In the data rows, the value 50 means zero.
Each second row below is the first row of its pair, turned about zero in one of two ways (a turn may also mirror it), then rescaled, with some noise.
Each pair is followed by the number of its way, counting from 0 in the order the ways first appear.
[68 63 42 75 36 53 52 57 39 44 42 40 54 53 48 34]
[52 67 59 50 54 69 39 54 63 68 40 50 57 57 36 65] 0

[53 48 41 40 58 44 39 54 52 53 49 50 43 53 50 54]
[35 50 63 51 39 40 53 44 48 47 39 58 46 55 45 54] 1

[20 12 54 43 62 65 53 38 63 56 48 54 41 54 64 68]
[72 34 29 58 46 34 67 49 29 53 53 84 45 49 62 32] 0

[53 28 69 66 28 81 83 55 44 33 30 40 58 41 49 53]
[93 40 23 30 57 44 54 57 36 32 53 58 67 64 61 55] 1

[57 57 30 46 38 34 24 51 67 53 40 42 29 49 60 69]
[48 59 68 73 41 48 49 38 45 49 39 34 60 54 29 64] 1

[58 84 57 58 45 28 44 45 50 29 52 58 59 54 47 48]
[54 52 66 66 76 64 36 29 54 59 76 53 57 36 42 51] 1

[61 38 57 58 46 71 74 59 37 43 39 43 63 42 43 41]
[53 67 56 68 59 53 42 54 43 60 41 63 70 38 53 66] 0

[60 74 39 52 39 32 32 57 57 41 53 49 44 46 51 54]
[55 56 59 64 62 56 36 29 58 63 50 45 53 61 31 59] 1

[30 0 48 25 60 84 48 51 65 71 43 47 27 49 65 80]
[77 16 21 62 48 21 80 68 34 54 47 80 67 54 65 34] 0

[56 72 35 61 31 40 33 56 63 40 56 45 41 48 55 53]
[55 51 43 40 49 73 48 46 55 37 47 34 54 68 39 56] 0

[3 2 66 32 30 96 59 59 76 36 55 45 35 25 63 94]
[91 15 0 63 80 30 55 65 0 42 50 65 67 56 56 58] 0

[59 69 41 72 25 57 37 53 68 41 55 42 38 52 58 51]
[59 59 39 55 50 44 38 31 48 63 43 29 71 38 29 67] 1

[22 34 63 47 63 52 53 19 64 55 67 75 48 60 60 65]
[25 33 44 67 41 66 57 72 33 51 42 33 60 38 74 26] 1

[53 50 40 47 46 38 42 54 52 46 44 45 48 50 54 52]
[52 55 62 61 52 44 51 40 45 51 45 41 50 58 45 66] 1

[51 59 58 55 56 39 55 41 46 43 58 56 59 56 47 41]
[42 56 61 55 44 51 40 40 48 45 52 48 40 36 46 49] 0

[53 53 42 44 49 54 42 59 56 49 51 45 41 50 50 55]
[48 52 49 49 55 52 58 54 49 46 39 44 54 57 52 53] 0

[20 7 50 46 61 74 59 40 57 59 48 50 37 53 65 67]
[37 55 30 52 18 41 64 74 30 47 31 43 54 54 64 33] 1

[57 49 49 57 39 48 47 54 53 46 45 47 43 50 52 51]
[52 55 49 55 52 48 49 45 49 57 49 51 57 56 49 59] 1

[56 59 31 44 36 34 20 50 68 54 41 42 28 55 60 69]
[41 54 64 75 50 40 50 44 40 53 26 27 58 50 28 71] 1

[53 40 57 50 52 68 70 59 37 46 48 46 61 47 47 40]
[40 69 54 65 58 43 42 44 33 64 41 58 67 38 56 63] 0

[59 53 44 53 36 44 49 50 50 50 41 44 48 50 53 51]
[59 49 59 54 52 42 47 46 49 49 57 55 59 53 43 58] 1

[53 69 54 58 57 31 53 38 37 46 55 62 61 57 48 34]
[45 43 65 55 65 58 35 38 64 61 70 48 48 36 60 33] 1

[54 54 33 37 66 52 38 61 54 60 53 46 45 48 40 51]
[43 57 58 51 41 39 61 37 60 54 42 51 35 53 54 53] 1

[9 77 75 31 77 72 43 0 82 75 99 99 39 72 55 60]
[0 12 12 73 50 85 83 53 62 58 49 4 46 0 73 21] 1

[56 55 46 59 37 45 46 50 53 44 43 45 47 46 51 53]
[62 49 55 51 55 46 45 45 48 47 49 51 61 48 47 56] 1

[0 54 74 19 55 71 35 18 95 60 91 92 31 45 64 93]
[82 11 10 11 45 7 77 35 0 16 99 43 40 36 47 32] 0

[49 57 55 53 56 49 55 45 47 51 54 57 55 56 47 49]
[42 54 57 41 47 41 50 43 51 48 47 51 44 45 45 51] 0

[24 42 66 17 39 55 43 39 76 51 45 60 34 36 56 92]
[64 0 28 45 61 28 52 60 31 35 58 49 58 56 56 42] 0

[54 52 44 44 44 56 44 52 56 49 48 47 43 49 51 54]
[47 42 54 47 57 55 57 55 49 57 39 51 59 56 48 51] 0

[28 0 47 31 68 79 51 53 56 69 44 43 34 52 62 69]
[29 53 28 48 13 35 78 82 28 40 20 45 45 67 61 43] 1

[58 58 42 59 37 33 39 55 46 42 42 39 43 46 51 53]
[58 41 58 53 57 77 44 57 66 50 33 40 41 68 48 52] 0

[0 62 72 10 57 65 29 16 94 62 96 99 31 45 59 95]
[80 0 21 2 49 13 71 42 11 10 99 32 37 47 40 30] 0

[49 2 44 42 63 19 55 56 29 49 10 28 51 47 60 57]
[58 72 96 47 33 34 52 74 25 22 51 74 52 82 61 41] 1

[56 85 61 58 49 32 52 38 52 34 54 63 63 57 41 42]
[31 59 64 32 54 68 35 39 48 40 57 32 35 39 41 61] 0

[42 21 49 54 50 15 54 51 36 39 21 38 54 47 64 54]
[65 32 48 66 44 70 28 44 52 53 40 74 41 56 70 33] 0

[56 64 34 52 38 21 23 57 60 36 45 39 44 44 57 62]
[56 36 43 36 44 74 41 43 65 52 39 33 44 73 46 42] 0

[50 38 57 50 55 69 65 60 39 48 54 45 60 45 44 43]
[58 54 35 33 50 44 47 51 51 49 56 67 42 54 55 45] 1

[53 45 41 38 57 60 41 58 53 57 51 47 44 49 49 54]
[42 47 51 52 44 39 51 47 53 50 45 53 38 55 48 63] 1

[55 56 34 45 47 36 32 55 59 49 44 40 35 47 58 57]
[43 60 67 71 46 42 44 50 44 51 41 39 49 54 34 71] 1

[0 5 65 39 35 95 64 57 75 41 68 50 38 26 62 82]
[57 50 0 49 15 65 73 85 25 27 10 23 67 74 49 42] 1

[68 53 44 82 36 52 60 58 36 42 40 38 54 51 47 30]
[78 54 51 35 59 31 26 41 52 64 57 52 75 45 55 59] 1

[62 52 27 43 36 20 16 56 61 49 38 36 29 46 64 68]
[55 23 46 45 44 76 56 56 72 49 30 38 43 80 49 35] 0

[53 46 41 37 59 58 44 58 52 57 53 43 44 51 47 50]
[46 50 46 48 47 44 63 54 55 56 45 53 52 50 58 44] 0

[58 61 55 54 58 42 59 45 40 48 55 56 63 58 43 35]
[33 66 64 53 46 56 50 42 53 41 49 44 42 39 52 53] 0

[56 42 59 53 52 67 70 59 35 45 47 48 60 45 41 40]
[67 44 44 30 45 53 49 52 57 46 57 70 45 54 58 55] 1

[49 1 45 32 63 9 53 58 25 57 8 26 55 46 59 56]
[42 76 98 46 36 41 56 71 32 19 52 73 43 75 62 40] 1

[54 52 47 50 47 53 40 54 52 50 48 45 43 47 51 55]
[54 52 43 47 56 55 55 52 57 67 47 45 56 53 54 48] 0

[54 60 69 52 67 63 69 32 43 51 59 70 69 70 40 35]
[46 29 40 32 65 58 63 38 58 55 63 59 43 26 79 32] 1

[64 54 43 74 33 52 58 54 44 46 38 38 52 53 49 38]
[50 68 55 50 51 65 40 58 63 62 38 59 61 46 35 55] 0

[55 55 43 53 44 34 39 55 53 47 45 46 48 47 54 53]
[49 60 61 58 67 46 48 48 58 53 47 53 51 54 40 58] 1

[57 59 36 50 35 26 26 57 58 43 44 41 36 44 57 60]
[58 37 46 42 44 64 40 54 65 48 42 34 41 79 45 44] 0

[61 71 44 60 53 15 48 52 30 53 53 48 62 53 42 26]
[56 58 76 51 62 55 34 40 70 56 59 65 48 46 54 49] 1

[65 74 45 65 44 35 49 58 45 38 51 45 59 51 45 30]
[62 60 53 47 69 55 31 36 59 59 55 52 55 43 42 57] 1

[54 54 38 47 36 36 30 54 64 52 44 39 30 48 60 59]
[58 29 44 43 43 68 56 65 56 49 47 42 43 66 42 42] 0

[29 45 62 21 48 50 39 40 67 55 52 61 38 42 57 81]
[61 14 36 34 53 30 60 52 38 28 62 46 46 50 58 47] 0

[60 56 52 56 46 44 58 50 41 51 47 50 54 51 48 45]
[45 60 64 56 45 58 43 50 59 45 49 45 43 46 50 50] 0

[63 64 51 59 64 35 59 49 33 55 50 54 67 55 43 26]
[45 54 71 39 70 52 39 46 67 55 74 67 42 37 57 47] 1

[67 56 42 74 33 47 54 57 43 43 43 36 54 49 49 33]
[71 57 57 34 60 39 31 43 50 59 60 57 62 51 49 57] 1

[61 70 32 68 23 21 35 61 51 35 52 35 45 44 56 48]
[55 52 57 48 50 85 28 50 61 50 38 30 40 69 35 49] 0

[59 59 42 59 38 31 44 54 45 44 41 39 47 49 52 48]
[58 62 64 62 49 49 40 48 46 51 58 53 59 53 35 61] 1

[0 0 68 38 25 99 63 64 77 30 63 42 33 15 63 90]
[93 19 0 78 83 29 45 60 0 35 58 66 77 53 55 66] 0

[55 29 69 56 53 76 91 70 23 39 44 41 78 35 31 28]
[81 45 25 12 57 48 47 59 59 33 70 89 49 68 66 41] 1

[29 0 37 25 70 91 52 74 56 67 49 33 35 38 57 65]
[73 39 14 81 54 20 90 69 30 65 34 79 68 55 83 39] 0

[55 53 43 52 40 40 40 54 52 43 45 43 46 49 56 52]
[56 43 49 46 51 62 51 52 57 51 43 46 48 62 54 48] 0

[71 36 64 75 43 67 90 59 27 44 31 35 69 48 41 25]
[90 47 43 0 56 29 37 55 49 42 67 84 63 48 62 54] 1

[56 63 38 52 34 20 30 58 58 36 44 38 42 41 57 56]
[59 60 66 63 57 55 38 45 46 53 47 38 58 65 32 66] 1

[66 65 45 60 61 34 56 47 30 57 54 51 65 55 40 21]
[49 50 67 44 62 53 29 46 72 58 65 71 49 31 63 39] 1

[64 64 48 58 58 36 56 48 31 53 50 53 61 51 43 29]
[52 52 63 42 59 49 37 48 63 55 68 65 50 42 56 52] 1

[18 40 72 16 33 69 43 39 78 48 43 61 31 39 61 99]
[69 0 23 36 63 26 54 52 26 32 60 52 65 54 49 46] 0

[66 67 45 70 40 45 49 56 42 42 45 42 55 48 45 39]
[41 64 62 48 46 67 31 52 62 56 40 46 56 61 41 64] 0

[0 60 76 19 57 74 36 9 94 61 97 99 32 52 57 85]
[74 25 15 5 54 10 78 35 5 16 99 39 41 33 35 37] 0

[47 42 63 55 51 67 70 44 44 49 52 56 60 48 45 43]
[49 65 48 60 55 39 43 45 41 56 58 63 55 32 47 56] 0

[6 75 75 36 77 79 41 0 85 73 99 99 46 74 55 61]
[0 11 6 69 58 93 79 53 65 71 44 0 46 0 72 22] 1

[53 51 36 40 50 38 29 57 57 51 41 38 33 52 56 61]
[59 30 47 38 45 62 61 56 61 53 37 41 44 69 56 39] 0

[55 45 56 48 64 62 57 55 40 53 58 54 62 52 37 38]
[36 71 51 57 52 27 56 48 50 58 39 49 51 34 60 54] 0

[67 67 43 59 57 31 56 52 25 57 55 51 67 54 45 22]
[47 51 67 38 60 47 33 46 70 67 68 72 45 32 50 49] 1

[35 63 51 35 67 18 36 39 49 61 65 64 53 50 52 50]
[20 51 63 69 52 80 49 57 63 59 54 35 36 46 52 27] 1

[58 74 36 67 30 43 36 54 62 40 52 46 40 49 53 50]
[45 52 52 35 58 69 48 55 56 49 47 37 49 68 31 59] 0

[84 63 56 58 63 53 79 56 15 53 38 45 83 60 23 10]
[6 92 92 65 48 50 38 42 64 64 38 55 53 30 54 75] 0

[55 60 56 53 59 51 61 45 46 46 54 58 63 57 44 40]
[32 62 62 46 53 42 53 48 43 45 54 51 55 36 53 51] 0

[52 44 40 34 58 58 44 60 51 56 54 45 43 51 48 51]
[49 45 46 56 55 41 71 57 48 52 46 42 53 57 54 47] 0

[91 56 58 65 67 59 85 61 6 55 33 44 84 61 23 3]
[75 46 61 0 69 36 37 36 72 53 81 96 34 41 78 53] 1

[51 44 54 46 64 64 59 56 40 49 53 50 61 48 42 41]
[52 74 46 57 52 38 60 42 50 54 52 56 59 42 59 60] 0

[59 44 61 61 44 69 73 57 34 43 35 40 61 48 41 37]
[42 58 60 72 67 47 36 53 54 52 42 70 70 38 46 73] 0

[58 69 37 68 28 49 36 53 63 42 54 45 39 51 56 52]
[53 58 51 61 54 47 39 35 52 67 44 35 70 43 34 68] 1

[55 50 37 33 55 59 40 63 57 55 51 45 43 51 48 56]
[35 55 40 53 41 39 66 43 46 54 40 53 33 59 40 61] 1

[53 41 52 45 57 66 60 60 42 49 51 46 58 45 43 43]
[39 55 40 64 53 40 48 52 41 58 46 53 55 34 58 54] 0

[53 58 34 51 38 27 26 57 61 38 48 38 37 46 56 62]
[43 64 70 69 49 46 41 31 43 56 48 37 56 65 31 54] 1

[53 49 57 51 55 57 63 50 43 48 49 51 59 50 42 41]
[56 43 48 32 49 55 47 45 50 55 57 59 44 50 58 45] 1

[61 59 50 53 53 35 54 51 36 59 50 47 66 51 45 31]
[56 55 71 37 58 47 30 55 63 55 59 69 43 42 57 53] 1

[54 69 34 56 34 37 30 53 64 43 54 45 39 44 54 58]
[57 41 42 32 40 69 47 53 70 41 40 30 46 72 39 49] 0

[69 65 48 72 40 47 53 54 44 42 45 45 53 48 48 34]
[46 71 51 56 49 67 39 50 60 57 48 42 55 47 33 61] 0

[50 79 73 58 91 68 65 7 41 72 69 94 68 86 33 22]
[23 23 38 36 69 65 60 48 75 64 79 48 40 0 98 23] 1

[52 49 59 52 56 58 58 53 44 50 50 53 62 53 43 44]
[54 41 53 35 58 52 58 48 58 51 56 53 43 50 52 39] 1

[79 65 59 62 67 50 74 50 16 51 42 50 80 60 28 12]
[68 46 63 18 69 49 42 35 73 55 77 91 33 40 72 42] 1

[56 24 68 52 54 78 94 72 18 38 42 38 81 39 33 30]
[32 81 50 93 65 30 29 52 32 70 34 67 64 23 70 77] 0

[53 45 60 56 45 64 65 49 43 45 45 47 57 45 47 46]
[42 52 43 65 63 45 45 52 43 47 52 59 62 38 48 65] 0

[56 15 46 8 68 48 34 43 52 77 15 41 31 54 57 79]
[47 0 55 49 48 27 69 66 54 67 42 65 52 61 77 23] 0

[70 59 46 80 33 55 57 54 42 45 45 39 56 50 48 34]
[42 70 59 52 53 60 37 52 64 57 40 54 58 60 32 64] 0

[63 64 53 60 61 36 59 49 33 50 56 58 67 56 40 29]
[35 82 77 50 49 51 37 38 58 47 61 42 52 44 52 50] 0

[59 38 58 56 45 68 72 60 36 44 39 42 63 45 43 40]
[74 45 39 32 56 40 49 55 41 45 59 74 56 54 61 50] 1

[56 53 42 54 39 52 44 53 55 47 46 43 45 52 53 54]
[61 50 46 49 53 64 51 50 53 56 42 53 65 68 36 54] 0

[56 52 38 35 59 57 37 59 54 60 57 43 45 48 43 51]
[46 50 39 52 47 41 67 55 55 56 39 39 52 55 54 51] 0

[57 73 33 65 30 28 34 61 57 37 52 37 42 44 59 52]
[56 66 60 64 60 49 29 40 59 61 55 34 61 50 13 63] 1

[56 56 43 53 42 34 43 56 52 43 43 43 44 46 54 51]
[53 44 47 46 54 73 41 55 66 45 46 35 51 60 48 45] 0

[46 20 47 53 53 13 52 53 33 42 21 36 55 44 63 55]
[58 73 85 54 46 41 34 67 30 35 60 64 51 74 57 34] 1

[67 65 44 68 38 45 49 54 45 42 48 44 58 51 46 34]
[42 74 56 44 51 62 37 53 65 51 46 45 51 50 33 54] 0

[69 64 41 71 36 43 51 55 41 44 44 41 54 49 50 34]
[67 57 59 45 61 40 29 42 55 58 57 63 49 44 43 65] 1

[24 20 59 41 60 57 50 38 60 60 47 56 40 50 64 67]
[35 53 43 54 32 57 68 81 31 39 33 40 55 59 67 39] 1

[66 62 39 74 35 40 55 59 42 45 42 41 55 48 52 34]
[61 55 61 36 57 36 28 46 53 50 52 57 67 46 37 64] 1

[54 57 42 51 41 35 42 59 48 45 43 44 49 44 54 53]
[61 64 63 55 60 51 36 47 53 47 54 52 54 60 33 58] 1

[19 47 62 36 64 35 48 24 62 58 68 74 48 60 60 61]
[59 36 44 34 40 38 55 37 36 31 85 57 28 43 53 29] 0

[69 61 57 49 59 57 67 59 26 49 46 50 73 56 32 28]
[29 74 73 57 57 43 46 50 57 60 45 47 52 26 50 64] 0

[28 41 55 39 64 28 47 36 53 56 54 65 49 52 62 58]
[59 32 50 42 35 44 47 38 39 36 63 49 33 46 59 29] 0

[71 58 43 86 32 51 60 58 41 43 44 34 57 51 50 30]
[51 83 57 60 42 69 38 56 65 61 39 56 59 57 37 67] 0

[69 73 39 66 38 40 48 61 45 40 53 42 50 48 44 32]
[42 76 51 46 48 71 43 56 70 47 45 35 50 54 40 59] 0

[30 0 46 26 65 82 48 52 60 72 43 41 28 51 61 73]
[74 19 31 66 55 28 78 66 38 59 40 77 67 54 72 30] 0

[50 51 39 37 60 50 38 59 52 55 52 46 42 53 48 56]
[48 36 51 44 49 45 65 58 49 53 45 44 46 56 60 47] 0

[54 50 42 41 51 51 38 56 53 56 52 48 39 52 50 55]
[51 52 51 58 44 43 55 45 55 58 33 45 48 56 52 55] 1

[51 47 36 37 60 46 33 57 55 56 48 47 40 55 51 56]
[33 59 62 60 40 39 58 51 49 51 50 46 38 51 44 57] 1

[52 76 38 51 41 28 33 53 60 36 52 50 45 48 48 55]
[56 47 50 33 47 75 41 48 59 37 46 29 37 70 38 52] 0

[29 48 56 39 57 35 47 34 55 55 58 69 49 51 56 59]
[54 35 48 37 43 48 55 44 38 41 67 53 33 46 58 30] 0

[53 47 30 34 64 50 31 57 57 61 55 44 35 51 53 55]
[29 59 53 56 32 41 59 46 45 55 42 43 33 54 46 61] 1

[60 66 36 80 22 53 42 51 62 41 54 42 36 51 56 48]
[68 61 40 38 58 74 47 59 56 54 41 46 56 63 19 56] 0

[18 0 50 45 63 81 55 45 59 65 52 46 36 51 62 66]
[75 39 17 70 49 27 74 60 28 59 52 85 55 42 59 31] 0

[57 40 60 66 40 69 77 59 36 41 35 40 60 44 43 40]
[47 57 52 72 58 52 30 54 50 56 50 64 67 41 45 76] 0

[28 0 51 18 58 98 45 51 73 72 40 46 20 48 60 88]
[29 36 24 59 3 31 95 75 14 21 13 35 45 62 59 60] 1

[31 50 55 33 61 24 43 39 51 58 57 60 50 51 55 58]
[53 33 55 50 39 44 48 42 54 32 66 47 25 44 61 34] 0

[50 72 77 60 83 72 72 7 44 70 69 92 72 85 36 25]
[34 20 39 35 76 66 67 53 60 66 77 50 45 0 99 24] 1

[55 52 43 42 51 56 43 58 54 57 52 46 42 53 45 52]
[52 50 49 49 54 51 66 52 50 47 41 48 54 60 54 46] 0

[51 43 59 58 41 64 60 53 41 45 41 46 55 48 49 51]
[57 48 49 57 64 47 39 51 46 53 50 61 57 35 47 61] 0

[55 52 45 55 43 49 46 56 53 46 43 43 48 48 52 52]
[54 55 51 53 56 41 50 47 48 55 49 46 55 57 42 55] 1

[55 56 46 50 48 50 47 55 53 50 43 42 43 48 49 55]
[53 51 58 51 49 49 50 41 51 51 47 39 52 53 40 61] 1

[58 56 38 48 36 43 29 51 65 53 42 43 27 48 58 66]
[40 49 57 67 42 46 48 49 47 50 40 21 60 55 30 69] 1

[61 55 46 62 37 45 48 50 52 47 46 45 43 50 56 49]
[58 50 56 52 50 46 44 49 43 54 48 53 58 38 41 64] 1

[60 55 45 60 33 44 48 54 53 48 41 41 44 47 57 51]
[62 52 54 45 57 45 44 42 45 39 42 47 59 50 37 59] 1

[74 63 61 55 66 53 72 52 22 51 47 52 75 56 28 16]
[21 89 80 67 51 45 42 48 58 63 45 45 51 24 56 61] 0

[9 0 53 32 41 95 62 80 63 48 53 31 37 21 60 81]
[53 63 2 38 4 50 73 92 18 25 4 49 55 94 45 49] 1

[83 46 59 69 58 64 84 68 7 48 33 36 86 54 27 10]
[16 96 75 94 60 44 34 41 59 75 24 67 64 34 57 73] 0

[58 51 43 46 53 53 41 59 59 51 49 49 46 48 48 52]
[46 51 39 47 51 48 63 56 48 54 40 43 54 67 53 54] 0

[34 60 53 24 64 23 37 37 49 61 61 67 50 48 52 55]
[28 48 66 83 50 73 59 53 63 42 51 45 37 40 46 35] 1

[20 43 64 44 64 44 48 22 62 58 66 75 45 61 59 62]
[28 46 39 68 51 69 62 66 49 45 40 37 57 37 71 20] 1

[51 47 58 49 55 59 56 49 45 51 54 50 55 55 41 43]
[35 65 50 57 57 41 56 46 55 46 52 50 46 38 51 55] 0

[6 0 59 40 39 95 65 64 69 42 58 41 39 24 67 84]
[61 54 0 53 20 54 61 83 24 28 19 37 56 87 45 43] 1

[67 62 43 68 37 47 50 56 44 42 49 40 50 52 49 38]
[45 65 47 49 49 68 44 52 57 58 36 40 53 47 38 51] 0

[29 38 61 45 63 31 48 29 56 53 56 64 50 54 60 55]
[29 50 55 60 48 73 50 63 44 44 48 42 58 45 61 27] 1

[63 72 28 72 26 11 36 70 43 33 48 32 49 38 56 42]
[47 50 57 50 43 91 27 52 73 51 33 25 40 82 47 48] 0

[53 44 39 36 55 62 42 58 52 55 48 44 43 49 48 55]
[50 45 43 41 53 43 68 55 49 51 37 44 56 62 55 52] 0

[51 44 62 58 38 63 69 54 45 44 40 48 57 47 49 48]
[45 49 50 62 59 54 44 47 51 50 46 64 63 42 47 63] 0

[14 40 64 21 55 52 44 35 72 56 62 67 38 41 58 79]
[29 40 37 74 36 70 71 66 45 30 37 31 48 54 51 37] 1

[53 51 53 53 50 61 63 52 44 47 50 50 58 51 43 41]
[59 49 32 42 51 52 55 46 54 49 53 57 46 42 56 52] 1

[63 70 43 58 56 16 48 49 33 53 53 49 63 51 44 25]
[40 72 77 54 25 64 37 52 62 51 46 36 26 51 55 50] 0

[56 45 60 55 49 61 64 52 44 48 48 50 57 48 42 47]
[44 61 48 57 65 45 40 49 50 58 45 59 61 41 43 58] 0

[19 53 59 31 66 33 40 29 63 61 67 76 47 54 55 66]
[18 45 52 74 52 75 63 58 56 48 43 27 44 38 60 19] 1

[66 72 44 59 62 27 56 52 28 61 55 50 67 52 40 18]
[50 58 76 33 65 54 30 41 75 62 69 63 36 41 56 45] 1

[51 48 50 47 58 59 52 50 48 48 53 53 52 50 45 48]
[52 60 48 51 54 39 50 51 45 53 44 50 56 50 60 46] 0

[55 40 44 38 54 68 44 57 54 57 48 43 39 49 50 60]
[48 36 42 49 38 38 61 50 47 42 37 57 43 56 46 61] 1

[55 72 43 53 35 23 35 53 56 29 54 48 48 46 51 56]
[46 48 47 42 53 72 28 41 56 41 45 22 40 64 38 49] 0

[67 70 42 60 53 16 52 57 31 55 53 47 64 49 43 22]
[37 73 73 61 30 60 41 47 69 55 47 26 32 53 50 54] 0

[56 57 36 49 40 38 27 53 65 50 43 43 32 50 58 64]
[43 56 65 72 46 34 44 45 44 53 38 38 52 50 32 73] 1

[55 66 36 56 31 15 31 60 61 32 46 42 42 41 57 59]
[48 38 44 36 41 87 34 55 61 43 43 34 45 71 42 40] 0

[59 66 53 59 58 39 58 43 36 54 55 53 61 56 43 32]
[46 70 71 51 40 47 45 43 58 51 60 46 41 42 46 53] 0

[58 74 38 54 41 36 31 56 60 41 57 46 43 45 49 54]
[58 52 57 70 58 47 40 22 57 58 45 42 55 56 26 58] 1

[55 35 65 66 34 71 75 55 38 42 34 39 62 46 43 45]
[51 58 51 68 64 53 30 48 42 65 46 73 65 39 44 70] 0

[4 67 78 39 73 80 47 0 87 70 99 99 45 73 58 64]
[0 19 10 73 48 90 78 64 50 63 49 4 48 0 87 13] 1

[53 61 36 48 39 38 29 53 64 49 46 46 35 49 55 61]
[48 55 61 68 42 45 47 41 55 48 47 41 56 53 41 61] 1

[71 57 56 54 60 56 66 58 27 51 44 47 73 54 33 25]
[68 48 57 26 64 52 45 47 62 50 63 75 35 48 61 55] 1

[54 52 43 50 48 40 43 55 55 47 49 46 47 50 52 53]
[51 47 41 52 47 64 43 53 57 45 48 47 56 54 47 43] 0

[65 70 38 56 65 22 55 54 22 61 56 53 67 52 40 20]
[33 80 78 59 32 59 46 50 68 49 49 30 32 42 58 49] 0

[29 0 41 35 73 82 51 54 57 70 44 40 38 51 64 66]
[30 62 38 41 11 30 76 75 28 35 28 45 34 64 74 40] 1

[59 51 43 45 47 57 41 56 60 51 48 45 40 49 52 55]
[52 43 41 46 60 51 57 52 60 52 46 41 58 55 40 50] 0

[50 60 56 51 63 54 58 44 45 47 54 57 62 58 45 39]
[45 51 45 48 66 56 49 54 56 54 60 55 45 44 58 43] 1

[53 51 64 52 64 68 68 41 44 54 59 66 64 56 41 37]
[46 35 33 43 56 51 53 56 61 52 62 59 44 41 68 39] 1

[54 34 68 69 32 76 77 54 42 40 33 43 57 45 49 50]
[57 54 47 64 63 50 33 55 45 64 52 68 72 37 39 71] 0

[50 52 42 46 50 41 40 53 53 50 49 46 47 51 50 55]
[54 44 52 46 56 53 56 59 54 52 46 38 47 59 42 41] 0

[78 49 59 68 56 63 82 61 14 49 41 41 78 50 37 17]
[23 89 70 79 61 46 36 40 63 64 46 58 65 24 49 72] 0

[59 66 49 58 58 33 52 50 34 59 52 51 63 51 41 26]
[52 57 62 43 67 52 39 43 67 60 61 60 37 45 56 47] 1

[56 61 58 58 60 51 56 44 42 46 54 56 63 58 43 39]
[56 40 51 43 67 56 51 46 49 63 65 53 44 47 63 48] 1

[54 52 34 46 47 34 28 55 57 55 45 43 39 49 53 61]
[54 36 50 42 43 59 52 62 58 54 43 40 46 65 52 36] 0

[54 44 61 58 40 63 66 52 45 43 42 47 54 45 48 53]
[46 46 51 62 61 43 36 49 48 55 49 61 57 36 46 58] 0

[48 54 46 47 47 41 39 53 52 45 48 44 47 52 52 55]
[53 58 57 60 51 50 53 45 43 55 48 43 53 53 39 50] 1

[53 21 50 9 68 50 34 41 58 80 13 47 26 58 59 87]
[55 0 52 50 49 28 75 69 62 56 40 69 62 56 75 25] 0

[51 49 57 49 60 60 60 52 43 48 51 52 60 51 38 41]
[37 62 46 55 54 44 47 47 46 49 51 53 42 44 56 62] 0

[53 48 63 53 58 63 68 47 40 53 54 62 65 55 43 41]
[54 44 36 37 60 50 60 53 51 51 59 63 54 45 67 40] 1

[54 74 37 53 36 39 29 55 61 41 58 46 40 48 55 54]
[61 50 48 31 53 70 52 55 59 50 48 28 57 67 41 48] 0

[0 52 75 25 58 70 35 11 92 62 91 93 39 55 63 90]
[0 20 5 83 41 91 77 69 40 49 32 8 58 29 55 28] 1

[56 58 34 50 35 32 30 53 60 48 46 41 32 49 55 59]
[64 29 56 36 53 69 53 56 62 47 43 39 51 69 43 33] 0

[57 54 47 57 39 52 48 54 53 50 49 47 42 53 56 54]
[46 47 50 48 47 43 49 51 46 53 49 49 54 47 46 59] 1

[81 55 59 64 60 57 82 62 16 52 38 41 78 54 31 13]
[73 39 57 7 62 28 46 46 70 57 74 89 46 48 60 51] 1

[54 56 36 45 46 31 29 56 61 41 47 39 34 46 57 63]
[42 57 69 71 43 48 53 45 44 48 44 38 50 65 21 58] 1

[66 69 43 63 44 37 48 59 43 38 50 43 56 53 46 33]
[36 68 62 46 47 67 40 49 62 52 39 41 48 52 34 62] 0

[47 44 64 52 58 66 69 45 42 49 52 56 62 50 43 39]
[66 42 40 36 50 57 49 57 53 50 51 61 49 45 64 40] 1

[32 55 55 36 65 26 43 31 49 60 60 67 53 55 53 52]
[25 52 60 61 52 65 52 53 56 46 52 47 44 33 60 36] 1

[59 61 54 55 57 47 61 44 45 48 55 57 63 60 42 35]
[51 49 53 47 64 56 45 42 57 52 61 58 49 39 62 45] 1

[0 53 77 28 59 74 40 12 92 60 96 98 36 52 60 84]
[1 16 3 87 48 89 79 67 46 43 28 0 55 25 56 23] 1

